In the rows, 128 means zero.
runs of hidden systems:
path 1, Zug (11 x 26):
[[124 153 153 123 128 101 161 137 140 137 116 121 124 135 109 156 103 104
  129 148 144 134 122 122 136 137]
 [114 121 120 115 117 111 110  99 153 148 122 146 114 100 112 102 147 116
  140 137 139 129 133 119 140 107]
 [136 127 126 106 123  97 120 135 120 116 142 136 123 129 124 147 145 108
  133 118 118 147 139  95  97 155]
 [120 145 117 123 110 126  91 125 109 139 117 130 141 142  96 152 139 141
  144 128 134 153 107 140 135 118]
 [137 113 135 130 144 153  95 123  94 123 104 144 128 114 137 134 140 118
  125 127 102 141 161 127 122 119]
 [122 118 124 142 124 149 132 128 102  96 139 111 142 130 121 141 142 144
  106 105 110 127  98 146  98 108]
 [126 146 121 163 147 158 124 126 107 141 144 128 131 141 153 123 101 158
  107 119 108 122 137 143 152 132]
 [108 106 135 136 155 142 174 124 125 116 124 101 122 138 148 137 114 129
  116 151 129  91 131 148 125 114]
 [121 111 102 145 131 133 153 133 176 136 162 129 122 126 146 101 126 146
  125 117 151  96 129 135 150 133]
 [135 127 140 111 128 102 169 157 169 138 137 115 122 146 140 139 103 119
  123 152 156 128 151 118 141 154]
 [135 125 130 101 108 101 121 129 190 153 113 126 123 128 113 105 141 127
  148 156 171 128 122 128 134 112]]
path 2, sato (11 x 26):
[[105 145 134 127 109 143 147 112 165 145 119 133 123 104 130  91 115 128
  134 121 103 143 101 146 171 146]
 [115 120 147  80 123  96 164 114 136 120 124 114 111 123 140 105 119  99
  136 161 119 131 144 100 129 146]
 [157 146 120 121 127  84 119 117 142 147 140 136 117 136 118  93 132 129
  159 140 169 100 114  89 118 132]
 [139 169 140 131 122 104 115 143 131 139 101 154 132 127  91 163 127  96
  164 116 140 142 106 117 132 155]
 [115 122 132 106 100 113 108 111 106 104 116 135 136 103  79 144 162 100
  131 118 125 157 111 120 103  97]
 [139 130 117 136 138 120  86 115  60 119 149 144 128 128 121 147 139 128
  112 115 113 143 159  96 103 119]
 [129 132 118 157 149 150 111 134  70 113 126 113 144 162 119 174 127 154
  122 127 135 108 113 151 107 100]
 [115 101 115 162 138 198 119 138 103 105 119 139 152 117 133 134 131 142
  116 102 114 119 140 169 160 105]
 [104  97 128 134 135 165 176 149 126  91 161 107 142 132 160 134 107 136
   73 120 115 123 165 149 146 117]
 [122 112 116 142 138 145 152 129 170 155 158 108 123 145 165  95 100 170
   92 155 152 108 160 148 168 107]
 [113 123 130 128 149 128 162 149 219 165 118 127 107 132 167 131 111 122
  139 150 143 106 149 151 161 159]]
path 3, robif (11 x 26):
[[105  93 116 129 125 154 151 116 113 118 118 120 132 125 119 126 130 134
  143 135 131 116 117 149 156 121]
 [133  98 122 128 124 140 156 146 139 114 147 138 132 119 138 123 121 121
  120 117 133 132 158 119 153 151]
 [142 119 132 129 121 110 152 144 163 140 143 113 128 141 121 132 119 139
  115 146 165 128 130 128 129 122]
 [132 119 130 139 135 124 115 119 172 170 118 138 109 113 131 131 137 133
  124 140 127 141 140 136 128 127]
 [117 120 125 106 115 112 124 125 159 131 129 118 118 126 130 141 152 127
  130 127 106 150 112 132  97 145]
 [145 131 121 108 111 126  97 116 122 137 133 120 130 140 137  93 139 157
  138 132 111 150 112 120 120 140]
 [160 130 146 112 139 127 112 134 106 119  96 124 128 141 139 118 135 124
  156 143 119 122 121 115 102 145]
 [151 136 140 144 123 145 124 129 106 106 105 135 144 116 108 110 137 124
  146 110 129 118  88 130 119 121]
 [140 149 154 147 130 134 151 125  87 113 124 139 135 111 113 125 104 107
  119 113 111 138 122 111 141 140]
 [118 123 134 143 133 116 168 104  93 119 140 121 124 119 100 130 110 117
  118 139 146 108 119 116 137 107]
 [110 109 104 160 144 126 151 111 119 146 150 149 112 114 117 146 118 121
  131 125 141 109 148 120 162 136]]
path 4, robif (11 x 26):
[[128 108 108 107  99  99 154 119 143 146 152 111 124 144 105 113 122 147
  149 153 166 136 111 112 154 143]
 [155  94 120 123 131 113 104 124 151 169 112 154 109 115 121 132 144 121
  155 151 147 147 165 109 138 146]
 [145 105 121 118 105 106 112 143 149 126 126 129 130 128  96 166 168 125
  139 118 139 158 107 124  83 135]
 [162 129 129 135 107 136  80 121  99 148 134 128 135 132 116 124 136 166
  112 123 106 185 124 121 114 132]
 [156 110 150 122 145 134 120 124  71 113 103 101 126 147 135 146 134 137
  123 151 102 135 123 125  76 124]
 [150 107 125 168 138 176 133 121  84 107 122 121 142 125 128 107 133 156
  134 108 111 105  92 147 118 123]
 [138 125 156 152 141 161 189 145  94 105 120 119 139 129 138 132  87 120
  120 121 105 126 124 135 154 160]
 [121  99 143 144 124 137 203 114 135 118 136 109 127 111 113  97 100 124
  112 146 152 104 118 135 160 102]
 [123 106 120 156 145 112 180 118 177 159 154 149  97  97 135 121 111 109
  123 128 141 110 153 112 158 156]
 [100 111 106 112 105  82 162 123 198 166 148 120 105 131 105 154 133 127
  142 149 159 140 113 129 142 150]
 [125 100 101  95 101 101  84 111 177 181 134 143 105 119 122 120 158 140
  144 146 129 179 157 116 143 144]]
path 5, sato (11 x 26):
[[ 96 145 125 117 144 131 133 135 147 108 149 114 128 139 168 126 125 127
   98 125 113 103 145 138 116 111]
 [107 161 122 121 135 138 112 127 155 141 131 124 129 144 162  97 114 147
  127 135 125 107 132 145 154 120]
 [108 153 143 100 136 129 138 144 168 118 104 126 128 135 159 114 119 105
  143 137 123 108 133 140 140 137]
 [121 159 135 101 114 109 127 127 171 116 133 132 129 117 139  80 133 113
  132 123 133 114 117 117 126 119]
 [128 186 148 106 128  93 115 127 139 138 120 139 121 129 132 115 113 103
  135 135 125 132 132 104 129 138]
 [118 167 141 109 127  98 108 113 127 124 103 134 124 124 108 125 141  99
  151 138 138 111 105 117 107 103]
 [118 165 125 124 130 116  95 117  98 111 122 160 132 111 111 129 141  96
  146 101 119 123 123 107 124 125]
 [109 161 130 120 124 120 111 126  72  94 131 127 146 140 107 154 128 114
  121 117 127 127 122 120 115 100]
 [119 137 120 139 138 153  91 125  76 108 124 142 148 131 119 136 131 129
  118 120 137 115 153 134 141  82]
 [106 131 121 149 152 159 130 151 105  94 136 133 147 135 139 164 122 120
   98 108 132 101 157 149 133  99]
 [ 90 124 109 146 132 164 130 135 139 117 154 123 144 132 144 131 118 149
   88 116 135 115 151 165 161  87]]
path 6, fonit (11 x 26):
[[111 146 128 118 117 107 143 114 116 108 161 117 131 127 122 116 123 124
  103 122 128 124 119 112 116 108]
 [124 142 113 145 149 123 117 120 105 152 137 137 120 146 131 142 111 137
  137 140 138 113 145 122 150 135]
 [105  94 120 119 131 138 147 131 138 116 113 129 127 122 119 147 138 111
  145 136 144 113 136 142 144 120]
 [114 124 113 121 109 130 113 132 150 126 154 141 133 115 128 123 138 130
  107 108 123 153 149 127 140 125]
 [140 124 137 111 132 113 124 143 118 130 133 113 127 153 139 152 121 134
  114 151 131 145 156 119 111 133]
 [131 123 119 131 139 137 105 138 153 134 115 121 129 144 140 134 147 145
  139 134 140 105 118 150 109 113]
 [128 129 133 126 131 146 134 145 142 112 121 132 131 124 150 129 134 122
  133 105  96 133 119 136 120 162]
 [132 154 145 107 108 131 132 133 125 114 127 105 145 144 130 105 117 143
  120 133 121 141 104 134 128 124]
 [154 146 140 138 145 135 119 126 113 129 117 135 130 132 144  93 115 131
  138 134 131 103 131 116 133 129]
 [123 142 138 136 133 117 163 131 139 113 121 134 128 116 116 125 120  99
  144 121 144  97 105 123 132 131]
 [105 157 128 127 118 118 124 109 135 144 129 149 122 107 114 116 118 111
  132 123 123 138 130 121 163 129]]
path 7, Zug (11 x 26):
[[140 133 125 147 114  98 106  74  96 172 144 111 104 126  97 134 142 165
  113 138  98 167  79 116  81 123]
 [131  97 110 150 155 139 107  89  74 168 115 133  98 132 137 155 137 152
  159 139  75 147 124 126 120 175]
 [122  49 104 142 123 173 153 116  75 109 126 109 135 132 112 150 145 156
  145 128 111 139 107 152 136 143]
 [171  80 114 170 129 172 144 137  87 125 162 121 145 138 132 105 108 180
  105 123 139 133 148 128 157 131]
 [171 101 152 175 155 134 183 136 121 142 133  95 122 145 127 137  95 156
   97 159 156 105 124 136 113 112]
 [144 100 127 176 141 125 168 111 195 182 139 124  97 107 133 107 119 150
  118 140 144 110 112 140 133 132]
 [136  91 135 111 118  94 187 126 184 161 145 110  97 124 139 125 117 128
  126 156 125 155 135 111 130 181]
 [150 104 116  87  89  90 131 117 164 163 129 110 117 147 107  97 139 154
  168 170 161 155 105 110 138 153]
 [196 110 144 102 115 104 101 138 132 148  89 145 121 126 112 109 146 118
  183 148 143 157 131  88 115 173]
 [174 122 157 123  89 125 112 127 108 119  83 137 142 103  68 128 152 113
  159 118 122 180  75 118 106 138]
 [162 144 152 145 109 141  96  92  56 132 113 150 134  92  96  97 127 129
  125 108  79 182 109 103 129 133]]
path 8, rodig (11 x 26):
[[132  86  95 129 139 141 159 161 182 125 140 119 127 154 157 123 137 147
  165 129 166  79 125 144 142 161]
 [154 115 136 106  84 129 140 172 204 137 120 132 144 126 115 117 130 131
  141 126 157 172 127 135 159 157]
 [168 136 173  88 104  92 119 130 174 132 102 119 123 113 120  86 139 109
  118 157 143 151 129 104  90 103]
 [161 177 136 135 143  87  97 108 152 152 122 132 105 129 137  92 145 129
  150 126 126  96  82 102  67 133]
 [129 176 129 130 131 117  98 114 110 144  95 146 121 127 116 138 138 118
  187 106  88 138  67 124 116 184]
 [118 134 131 107 105 139 108  95  48  96 107 146 142 105  92 110 141 105
  163 110  92 152 102 108 140 137]
 [141 140 124 148 137 132 125 112  22  86 156 146 144 123 109 117 113 116
  118 105 127 112 144  85 135 115]
 [112 146 117 191 157 139 147 127  59 125 148 148 138 131  97 187  93 119
  109 112 152 103 146 129 162 108]
 [ 73  92 113 172 147 154 156 115 118 140 143 149 120  96 110 193 114 111
   85 121 125 138 180 155 177 100]
 [ 74  66 103 125 130 129 171 124 150 124 185 104 112 125 146 170 128 138
   56 141 125 142 187 143 133 102]
 [110  81  94 110 133 119 137 148 185 161 172  83 116 179 170 157 125 185
   89 175 161 131 176 155 127 115]]
path 9, viko (11 x 26):
[[124 136 119 134 108 110 130 121 131 138 140 138 134 121  87 129 123 125
  131 130 168 133 124 119 155 107]
 [136 133 144 136 140 106 122 129 117 138 128 139 120 120 113 165 123 106
  105 138 136 143 159 111 113 114]
 [103 130 110 129 130 109 114 120 137 136 144 118 118 139 122 168 149 136
  117 126 125 130 117 136  95 115]
 [126 119 112 136 135 147  94 135 128 145 129 138 126 135 147 152 139 146
  125 119 101 153 149 140 129 147]
 [124 104 121 104 120 156 116 152 122  98 117 109 147 150 141 135 147 144
  136 127 123 132 127 151 120 125]
 [154 121 127 144 127 165 109 140 136 116 125 133 146 122 143  87 135 151
  121 111 130 118 127 141 133 111]
 [148 140 164 135 135 149 157 151 139 108 105 111 142 132 143 111 107 126
  121 132 129 112 111 144 126 124]
 [118 134 144 132 124 131 157 105 159 137 125 118 119 106 131  82 114 128
  117 139 126 113 108 137 143 110]
 [128 140 150 116 137 103 169 119 142 134 132 127 108 117 144 106 103 102
  125 143 117 122 140 101 136 156]
 [108 142 114 102 117  80 143 106 143 148 145 124 109 137 115 118 124 121
  155 149 149 118 116 102 140 142]
 [134 138 119 118 129  90 105 118 124 157 126 160 111 120 108 145 133 101
  156 137 140 143 154  93 139 151]]
path 10, fonit (11 x 26):
[[119 159 129 115 151 113 130 123 124 126 133 153 115 123 163  96 109  96
  148 124 116 100 160  95 151 161]
 [ 94 153 121  89 115  89 145 129 138 111 127 126 132 141 106 133 127  98
  159 144 167 101 118 115 145 120]
 [108 147 106 111 132 119  73 121 128 140 121 175 123 114 125 128 143 100
  159 117 133 128 167 110 160 131]
 [101 120 127  84 122 101 123 140 106  88 123 131 134 129 107 176 151  83
  134 130 138 134 151 111 104 116]
 [104 158 101 128 129 133  56 134 111 125 138 145 143 142 124 164 152 139
  118 107 128 134 143 142 119  93]
 [110 113 133 124 155 158 124 150  80  89 112 120 140 145 149 185 132 114
  115 123  98 126 157 147 106 129]
 [ 97 142 117 135 123 171 118 149 128  91 144 106 162 148 146 131 128 158
   90 104 125 114 118 174 131  83]
 [130 138 141 144 157 171 150 157 116 112 140 120 140 146 186 119  88 141
   93 122 100 117 169 141 153 146]
 [114 140 142 116 130 136 179 153 176 113 136  92 140 154 156 101  96 140
  107 151 160  89 127 154 151 106]
 [128 151 126 124 145 126 135 138 196 156 137 147 113 123 183  75 104 124
  136 132 133 103 163 120 173 161]
 [117 136 140  64 114  75 168 138 188 129 123 116 113 138 140 107 123  95
  162 163 152 117 132 101 134 160]]
path 11, viko (11 x 26):
[[146  56  95 132 144 131 149 162 163 118 175 129 121 137 164 144 143 141
  109 124 157 112 192 115 119 147]
 [170 111 114 133 109 123 130 183 198 152 147 107 142 171 129 144 130 177
  127 138 186 137 121 147 124 142]
 [183  96 161 119 118 136 101 150 197 170  77 118 122 123 131 120 144 146
  122 167 143 170 145 149 110 114]
 [173 111 163  98 115 114 123 135 183 119  99 104 116 115 145  92 168 127
  129 135 100 144  91 125  44 136]
 [173 155 145 127 115 127 109 102 137 154 108 117 116 127 147  56 137 161
  163 124  78 142  56 120  96 177]
 [144 130 158 106 130 138 144  94  81 122  63 123 119 120 125  75 121 111
  203 151  89 122  75 117 139 173]
 [124 119 126 132 116 123 164  75  71  95 122 153 122  79  86  68 135  89
  183 106 120  95  78  88 150 142]
 [133 153 133 170 132 104 185  96  33 117 157 154 126 110  72 135  86  96
  142 108 140 113 106  74 165 152]
 [ 80 116 104 168 144  96 175  80  51 145 156 134 110 123  59 200 103 107
  123 148 167 109 134 110 164  99]
 [ 83  79  79 175 155 106 149 116  98 145 186 157 104 113  94 237 132 106
   88 117 151 130 196 113 138 116]
 [ 99  76  68 147 127 119 124 169 132 137 201 116 134 172 117 252 143 165
   77 118 160 162 180 146 115 129]]
path 12, rodig (11 x 26):
[[146 125 158 133 141 130 136 143 161 124 119 141 122 101 145 118 125 100
   96 127 123 131 167 121 115 117]
 [112 152 132 133 123 105 146 118 162 133 143 106 119 133 125 127 130 137
  111 129 130 114  88 140 101 111]
 [117 143 125 114 135 123 109 115 144 164 115 131 110 137 153 114 122 137
  150 147 104 138 134 130 147 158]
 [117 113 124  91 120 120 134 129 127  96 111 121 131 132 124 125 152 108
  166 131 130 113 109 123 113 137]
 [152 143 113 130 110 128  99 131 119 126 147 145 142 128 121  94 134 143
  138 107 140 135 125 108 141 136]
 [145 158 156 129 137 117 126 148 105 115 104 135 138 134 114 156 117 101
  131 129 133 131 131 117 115 128]
 [113 138 124 154 131 138 111  99 114 133 123 143 127 102 107 123 137 125
  121 115 124 118 113 137 131  92]
 [110 137 130 139 145 133 140 125 103 117 146 135 121 122 147 147 116 116
  108 111  90 133 147 121 127 150]
 [ 92 121 112 124 121 132 145 115 104 121 141 107 135 145 113 147 120 143
  121 142 138 124 121 145 148 106]
 [123 101 113 131 143 145 124 135 132 136 137 138 125 129 152 129 121 132
  121 137 135 122 182 129 158 129]
 [119 107 124 122 122 126 154 157 163 110 139 113 137 137 124 157 136 126
  114 127 154 119 130 143 116 116]]

runs to name:
path 13 (2 x 26):
[[105 110  92 127 102 147 137 141 131  94 151 105 155 151 108 138 149 160
  137 109 154 107  82 158 127 107]
 [159 132 143 126 127 159 104 160 135 143 122 143 142 133 157 111 102 142
  110 133 121 165 185 128 172 147]]
 | rodig
path 14 (2 x 26):
[[136 113 148 150 150 157 131 137 101 128 120 118 130 131 148 158 113 139
   85 135  99 148 160 146 117 120]
 [111  95 127 148 138 161 161 120 126 121 131  94 130 135 139 129 122 159
  103 142 123 109 112 168 124  99]]
 | rodig
path 15 (2 x 26):
[[151 112 100 158 111 125 138 107 117 149 163  99 128 154 107 107 132 196
  133 133 150 118  67 134 117 123]
 [145 101 145 140 155 152 133 128 113 164  85 137 110 126 148 148 110 125
  153 152  95 152 157 135 154 181]]
 | robif
path 16 (2 x 26):
[[131 114 155  91 148 124 135 117 111 132 107  95 108 147 175 120 121 132
  119 173  85 142 154 123  99 144]
 [145 102 113 133 131 147 129 118 142 109 120 115 129 130 140  77 159 152
  163 120 134  78  76 141 102 124]]
 | robif
path 17 (2 x 26):
[[113 136 127 123 130 134 159 133 110  98 148 125 133 130 145 119 115 118
  124 110 109 115 122 120 134 154]
 [120 155 125 123 117 130 133 132 122 129 137 122 141 145 121 115 105 140
  129 138 152 124 126 132 167 118]]
 | fonit
path 18 (2 x 26):
[[147 150 135 134 119 139 108 159 110 124 113 146 152 138 105 151 120 124
  141 116 145 148 134 130 152 137]
 [128 127 151 137 130 140 119 122 114 110 108 140 137  97 109 131 135 102
  106 122 126 134 140 132 121  84]]
 | rodig
path 19 (2 x 26):
[[103 144 158  86 118 108 160 114 172 142 116 126 116 108 140  81  97  97
  116 168 133 136 165 116 177 116]
 [103 147 113  95 136  68 149 116 184 124 151 129 104 127 140 103 142  95
  149 139 165  68 126  97 107 122]]
 | rodig
path 20 (2 x 26):
[[148 114 119 130 114 132 121 104 133 136 162 138 125 104 141  52 126 147
  108 121 125 133 148 102 149 121]
 [142 156 150 127 147  91 169 155 127 119 129 112 125 158 133 163 104 108
  135 142 149 103 120 110 103 153]]
 | rodig
path 21 (2 x 26):
[[120 161 144 127 122 110 143 120 120 118 146 150 123 101 126 122 114  93
  113 100  94 150 132  98 132 158]
 [ 93 155 123 115 123  93 134  93  87 129 142 117 122 138 101 140 118 120
  128 147 138 122 116 112 131 102]]
 | rodig
path 22 (2 x 26):
[[146  92 129 114 137 128 122 131 149 136 126 120 116 131 155 116 141 138
  122 148 123 132 157 124 110 133]
 [142 127 118 123 121 113 131 146 164 128 143 114 127 146 137 129 143 146
  135 122 137 123 104 129  98 146]]
 | fonit
path 23 (2 x 26):
[[108 144 108 137 114 120 152 111 127  99 138 143 142 113  87  93 134 107
  167 107 180  64  77 120 155  98]
 [132 162 133 147 145  98 145 139 121 128 152 182 123  98 116 143  98  68
  121 101 147 121 183  77 163 152]]
 | Zug
path 24 (2 x 26):
[[165 102 153 131 127 154 127 148 180 153 100 117 126 124 150 104 125 149
  114 149 127 152 144 151 132 128]
 [149 117 158 122 124 122 148 133 185 125 113 110 115 109 145 109 146 123
  115 127 104 135 100 135  77 136]]
 | robif
path 25 (2 x 26):
[[141 148 119 128 121 120  94 140 126 138 144 125 134 150 130 145 136 151
  120 116 120 152 122 126 106 138]
 [125 131 140 126 140 149 104 130 115 139  90 121 130 140 137 148 129 137
  136 146 108 140 128 154 126 124]]
 | Zug
path 26 (2 x 26):
[[131 125  80 154 130 140 139 134 129  98 174 134 141 139 135  96 143 152
  156  81 151  66  86 124 129 144]
 [136 149 142 136 114 145 158 163 120 129 116 143 149 133 112 149  86 114
  148 114 129 162 132 130 195 186]]
 | fonit
path 27 (2 x 26):
[[133 126 110 180 156 110 130  94  77 154 163 147 107 121 109 154 115 132
  110 127 136 114 147 100 127 119]
 [ 87  98  96 150 143 130 148 120  97 141 137 121 120 147 106 207 127 135
  138 138 137 122 130 150 144 134]]
 | robif
path 28 (2 x 26):
[[155 145 142 138 143 110 115 122 129 149 118 141 111 121 134 133 130 120
  136 126 108 137 123 108 102 156]
 [121 134 135 120 120 115 134 110 120 126 107 113 123 131 106 133 141 126
  149 138 126 122  80 135 105 121]]
 | fonit
path 29 (2 x 26):
[[167  89 148 136 144 121 122 120 145 120 117 143 115  88 126 101 153 102
  110 134 144 111 160 104  89  89]
 [140 154 128 151 110 101 135 137 155 137 162 124 126 127 110 154 135 138
  106  94 117 156  84 121  87 150]]
 | Zug
path 30 (2 x 26):
[[ 86 169 122 145 147 143 105 107 167 170  87 130 114 132 134 136 129 138
  159 136 115 101  85 181 146 116]
 [ 75 122 122  81 120 141 139 120 142  88 115 140 126 102 154 105 150  85
  157 107  81 122 129 129 142 158]]
 | sato
